Here are some points, each followed by its number:
[-16  10 -39  -9  11 -33  -6   9 -37  -2  13 -29   5  12 -32   6  11 -26   9   4 -27  23   2 -21  24   1 -20  24 -15 -24  38  -1 -15  39 -16 -19  38 -14 -20  39 -24 -21  28 -11  -9  32 -11  -8  23 -28 -18  19 -33 -14  19 -29 -23  28 -38 -24  18 -37] 0
[-10 -29 -29  -5 -32 -16   3 -38 -14  -2 -29 -12  -4 -31 -21  -8 -46 -18 -14 -53 -11 -14 -42 -14 -13 -37 -13 -17 -30 -19 -19 -34 -14 -11 -28 -23 -11   1 -23  -8 -10 -25   0  -2 -22   5   7 -25   4   2 -20   5   6 -27   2  10 -28   7  11 -39  15  15] 1
[ 30  37  37  37  46  30  36  37  37  32  45  34  35  31  38  26  41  40  29  32  43  23  31  40  17  21  47  21  11  47  19  -2  39   2  -5  38  -6 -14  42  -3 -12  46 -21 -23  49 -31 -15  34 -39 -24  58 -29 -20  51 -42 -11  47 -41 -17  49 -37 -19] 2
[-27 -23 -41 -32 -28 -49 -34 -24 -40 -29 -28 -40 -32 -24 -39 -25 -19 -43 -15 -24 -47 -21  -9 -46  -7   6 -49  -6   1 -40  11   2 -42  20   8 -38  27   9 -39  34   8 -38  43  -1 -44  38   8 -31  43   3 -43  33  17 -36  39  11 -41  42   0 -39  29 -10] 3
[-33 -25  -4 -42 -21   0 -37 -25  -8 -45 -13  -5 -40   0 -23 -40  -3 -12 -39  14 -19 -44  25 -13 -41  43 -20 -22  54 -26 -22  51 -24 -13  57 -26   6  57 -19  12  52 -23   2  47 -22  19  48 -21  30  57 -14  27  39  -8  26  43   1  33  31  -4  25  35] 4
[-26 -25   6 -30 -33   4 -31 -32  -1 -34 -32  -2 -28 -26  -8 -26 -19  -8 -39 -15 -11 -34   6 -10 -33  14  -7 -39  23 -13 -40  24 -11 -32  32 -21 -22  35 -22 -20  40 -11   4  41 -16   8  43 -17   3  42 -14  15  40 -12  22  36 -11  14  43  -4  15  28] 5
[-17 -37 -22  -4 -40 -14 -18 -43 -22 -14 -42 -21 -16 -53 -26 -22 -48 -29 -27 -53 -18 -10 -52 -20 -26 -43 -29 -28 -33 -28 -23 -26 -31 -15  -5 -25 -15  -5 -32 -23   7 -33  -9  18 -34   1   9 -36   8  17 -34   2  24 -36   9  19 -32   6  19 -47  14  28] 6
[-14 -12  10 -20  -9   5 -26  -8   5 -32  -1   2 -25  -1   2 -28   9  -5 -29   8  -5 -27  24   0 -25  34  -1 -28  43  -3 -20  43  -4 -18  40   2 -15  40  -5  -2  41  -3  -2  43  -2  11  35   4   5  37   6  16  25   8  14  29  13   8  21  11  14  17] 7
[  1 -38   2  -5 -29   8 -13 -34   0 -14 -39   3 -28 -42   0 -29 -39   3 -39 -33  -3 -39 -29  -5 -43 -14 -11 -44  -7 -14 -47   6 -10 -48   1 -12 -45  18 -15 -34  24 -24 -16  33 -17 -20  42 -15   0  36 -14  -5  45 -13   7  40 -14  10  45 -15   7  48] 8
[ 45  51  35  60  46  45  64  50  41  61  44  44  66  32  59  52  32  56  54  18  45  44   0  58  46 -20  47  32 -29  47  13 -41  56  -5 -45  48 -25 -45  62 -38 -39  58 -46 -43  59 -49 -39  47 -48 -33  55 -58 -33  36 -55 -36  45 -64 -31  42 -60 -11] 9
New points follow, each followed by the numbers of its two nearest points above by angle, seen from the average point of the numbered points, nearest first.
[-29 -61 -40 -32 -62 -45 -33 -68 -36 -34 -65 -43 -37 -66 -36 -41 -64 -40 -34 -64 -41 -38 -62 -45 -39 -38 -48 -36 -28 -44 -30 -22 -45 -17  -9 -57 -12  -2 -53  -2  14 -55   8  15 -56  10  17 -59  26  30 -55  25  32 -58  41  35 -66  32  32 -66  36  31] 6 1
[  3  17  26   0  13  16  -2  28  21   1  24  18   1  24  24   8  35  31   0  47  30   5  38  23   2  38  15   7  30  21   7  34  23  -2  22  26   1  19  29  -2  15  23  -6  11  25   2   8  25 -15  -2  34 -11   9  28 -12  -4  31  -1   5  23 -18   7] 2 9
[ -3  21  11  -4  18   0  -2  23   4  -4  19  16  11  25  11   7  39   3   0  40  13   8  35   5   5  27   7  15  28   2  12  23  12  10  16  13  13  11  10  13   6   8  10   6  13   5  -6  11  11  -5  17   0 -14  24   2  -7  17  -3 -11  18  -6 -15] 2 9
[-30   8 -21 -31   0 -27 -25  12 -30 -16  17 -21  -7  28 -17  -7  23 -20   0  28 -23   3  43 -22  14  42 -18  22  45 -21  29  36 -24  43  28 -21  40  15 -15  40  16 -17  39   6 -16  35  -2 -11  27  -4  -8  32  -8  -8  35 -17  -7  35 -20  -3  28 -22] 0 3
[-28 -62 -42 -37 -60 -51 -33 -63 -47 -44 -67 -50 -38 -78 -52 -37 -72 -48 -45 -70 -47 -42 -62 -44 -46 -51 -40 -34 -32 -52 -33 -19 -53 -20  -3 -63  -7   9 -56   6  16 -65  12  18 -71  22  26 -67  24  28 -60  37  27 -66  36  32 -68  37  35 -49  43  32] 6 1
[-36 -10   8 -30   0  16 -37  11   8 -36  23  -2 -35  20   4 -27  33  -1 -33  46  -5 -33  64   1 -25  89  -1 -10  81  -5 -11  72  -2   4  59   0  19  62  -5  12  53   6  26  42   4  21  40  12  28  44  10  26  24  15  25  20  21  25  25  30  23  15] 7 4
[  4 -12  17  -4  -8  17 -10 -13  17  -7 -18   8 -15 -14   7 -14 -12  17 -24  -7  17 -26  -1   8 -22   3  18 -32   0  14 -30   1   7 -26  11  -2 -32  24   5 -26  27  -1 -21  31   2 -13  27   0 -11  38   3  -3  29   5  -9  34  10  -4  34  17  -8  33] 8 7
[-21 -54 -28 -19 -53 -41 -25 -48 -39 -25 -64 -39 -39 -54 -32 -26 -64 -34 -31 -58 -27 -32 -54 -34 -32 -42 -32 -38 -31 -34 -26  -9 -40 -16  -5 -39 -16  -1 -41  -2  11 -46   2  16 -45  12  23 -42  16  23 -53  22  19 -48  33  25 -53  31  28 -50  35  32] 6 1
[  0 -10 -10   6 -11 -10   5  -9 -14   3 -10  -6   4 -14 -21   4 -27 -13   0 -28 -15   4 -35 -16  -1 -24 -15   3 -29 -16   1 -22  -7   6 -10 -14  -2 -13  -5   1 -14 -17   3  -9  -7   0 -17 -19   1  -6 -19  -1  -8 -19   9  -4 -16   2  -1 -15   4  -3] 1 0
[-13 -16 -41 -12 -29 -39  -6 -23 -37 -14 -23 -40  -3 -21 -40  -3 -35 -31  -8 -41 -31  -1 -35 -36   4 -30 -22   5 -28 -33  17 -20 -36  13 -13 -24  14 -17 -32  18 -23 -30  18  -6 -32  21 -13 -23  21  -7 -35  14   3 -34  23  -3 -45  17  -9 -42  29  -3] 3 1
[ -9   0 -12  -9   2 -12 -11   7 -10  -6  12 -15   0  11 -18  -2  10  -5  -2  12 -12   7  17  -8  12  13 -11  20  13 -13  20   5  -5  17   7  -8  23   6   2  17  -3  -8  20 -12  -2  15 -10  -5  17 -10  -6   7 -10  -3  13  -9   6   4 -13   0   8 -10] 0 2
[ 37  22  19  36  33  29  31  27  22  37  28  32  37   9  21  40  12  26  34   7  19  25 -13  23  24 -19  27  26 -20  22  18 -31  25   6 -30  33  -9 -35  33 -11 -28  29 -22 -32  30 -24 -33  22 -32 -22  28 -29 -25  19 -33 -18  23 -34 -18  23 -31 -15] 9 2
[-13  -4   6  -5  -7   5  -5  -4   8  -2   0  10  -2  -5   4 -14   2   4 -12   6   6  -2   0   6  -4  -2  -1 -19   1   2 -10   3   1  -7   1  -4 -14  10   1  -8  13   7  -2  15  -5   6  12  -1  -6   4   4  -5  13   6   3  12   2   0  15  10  -4  12] 2 9
[ 45  14  39  29   8  35  31   6  38  32   6  40  23  -2  41  24 -10  37  16  -8  38   5 -14  41  -2 -13  37  -9 -29  43 -28 -32  41 -26 -23  38 -36 -28  32 -47 -19  35 -41  -5  23 -42 -11  26 -45  -2  26 -29  -3  27 -38   8  22 -36  11  34 -33  16] 9 2
[ 48  34  20  46  36  26  53  39  18  51  23  29  51  22  33  44  15  31  45   7  33  49   0  38  40 -30  33  36 -30  47  25 -44  34  17 -43  42  -7 -56  32 -15 -44  42 -25 -51  31 -47 -53  35 -37 -40  30 -38 -42  28 -35 -39  30 -42 -31  31 -47 -29] 9 2
[-12  22   1  -6  20   1  -9  12   4   1  18   1  10  21   7   3  29   7   6  39   2   3  30  -4   8  33   9  12  30   6  15  21   4  13  15   9  18   8   7  17  16  10  13   1  13  12  -4  11  10  -7  16  11  -7  13   6 -12  14   7 -10  20   1 -15] 2 9
[ 39  36  24  41  25  31  32  26  20  43  24  24  38  12  29  35  13  23  34   6  26  36  -9  27  31 -27  31  23 -29  39   3 -27  38  -6 -25  31  -8 -37  32 -21 -33  30 -32 -37  34 -36 -28  27 -26 -28  32 -37 -21  28 -33 -21  22 -28 -18  26 -38 -24] 9 2
